Each path below is one point turned by a fixed rotation once a step. After each direction that follows a path, write how fast that rotation turns it, in degrees each step (0 if it stays still).
Each turn is a multiple of 5 degrees from 10 to 175, or 0.
Each row of a path follows its step; steps can be skipped.
path 1
step 0: 5 2 13 -8 -11 -14 4 17 15 4 -7 1 0 -16 1 7 30 2 -17 -6 1 -3 -5 0 2 7 -1
 14 14 22 7 16 16 5 16 9 2
step 1: -8 -14 19 -22 -12 11 2 -3 10 2 -8 -2 -1 10 18 14 9 -12 8 -7 -19 8 -4 11
 5 8 3 9 -7 -6 -23 -9 3 1 20 15 3
step 2: 12 -9 20 -1 9 7 -19 9 -13 1 -19 -15 -15 9 0 13 5 7 12 17 0 10 7 -16 2 5
 10 8 18 -13 -17 10 -1 4 0 -8 -8
step 3: -2 -15 -21 -2 8 -16 2 -13 -9 11 -6 -23 7 4 -3 2 11 -10 -3 20 19 -2 -9 -5
 -1 12 21 10 -8 -15 -6 -6 8 -8 1 -3 -14
step 4: -5 -11 5 1 -16 7 3 4 22 -6 -2 -15 34 -16 -19 -7 -3 -6 3 21 2 4 -3 -13 -9
 2 3 -4 -4 -2 1 6 -1 -8 5 -23 7
step 5: -2 -8 10 -5 -7 -30 -8 6 31 10 5 8 -6 -2 -12 -4 -2 -12 -15 10 -11 -10 -13
 -1 -6 -12 8 6 -2 14 -13 16 3 10 -7 2 3
step 6: 1 -16 26 -7 -15 7 1 2 2 3 5 -8 10 8 10 -12 5 -4 -1 -4 -14 -20 4 1 4 -7
 24 -11 5 6 -8 -16 -17 11 -6 21 -6
step 7: 25 -12 13 16 8 0 4 10 -10 22 -12 10 -6 -8 13 3 2 4 10 17 -16 0 9 -5 17 4
 13 -2 -4 8 -1 -10 8 12 -3 -15 -13
step 8: 5 -12 -3 14 -1 -18 20 -12 -5 16 6 -16 -7 11 5 -8 -9 1 16 6 8 15 -6 0 -4
 -12 2 -13 -16 -17 -17 -20 2 -5 1 -10 3
step 9: 7 -11 13 14 15 -2 -3 -7 10 3 12 -24 8 -4 -7 -8 -18 2 0 2 10 0 0 -30 -11
 -10 -12 -6 7 5 24 1 8 -5 -8 -11 4
step 10: -1 -13 -10 1 5 -19 -7 -11 19 2 1 14 6 -13 -1 -20 -31 -15 -11 -5 -1 -16
 -5 5 10 -5 -2 15 -10 -4 13 -6 -1 4 -3 12 6
step 11: -4 -16 11 1 -16 4 4 4 -15 -19 -5 22 5 -13 -6 -28 -7 0 1 -10 -15 3 9 -3
 -1 -20 0 -10 12 5 -1 -5 -11 7 -15 6 5
-5 -2 -7 -6 -6 -6 3 -5 -5 3 2 -2 -1 3 0 -3 2 0 1 -3 -6 2 -7 1 -1 -5 6 -2
 6 0 2 -4 2 -5 3 3 0 => 145
0 1 -6 8 1 3 -6 -5 -2 3 4 -4 0 -5 -2 5 0 2 8 7 1 -2 2 -2 -7 -3 -3 3 0 -5
 -2 -5 5 -2 1 4 2 => 65
-6 -3 -2 0 -6 0 -1 6 1 4 3 5 2 -3 -1 4 5 5 3 -5 0 -7 3 4 -1 -4 0 -2 0 7
 -3 -2 0 11 1 0 -1 => 60
0 -2 -2 6 -5 2 -1 -6 3 1 -1 -1 5 -1 7 1 2 1 -4 -4 1 4 -4 1 -2 2 -3 -2 2
 -5 -4 -3 -14 2 0 1 1 => 155
-2 3 -5 0 3 1 0 -3 1 3 -4 -5 -1 3 1 -5 4 -1 7 -4 7 -3 -3 -3 0 -4 0 0 -4
 0 3 4 -2 1 2 -14 -2 => 70
-4 2 -2 -7 -10 2 -3 -2 6 -2 -3 -4 -3 1 3 1 5 0 0 6 3 0 1 0 3 8 -2 -1 6
 -4 -4 5 6 1 -1 0 -6 => 20
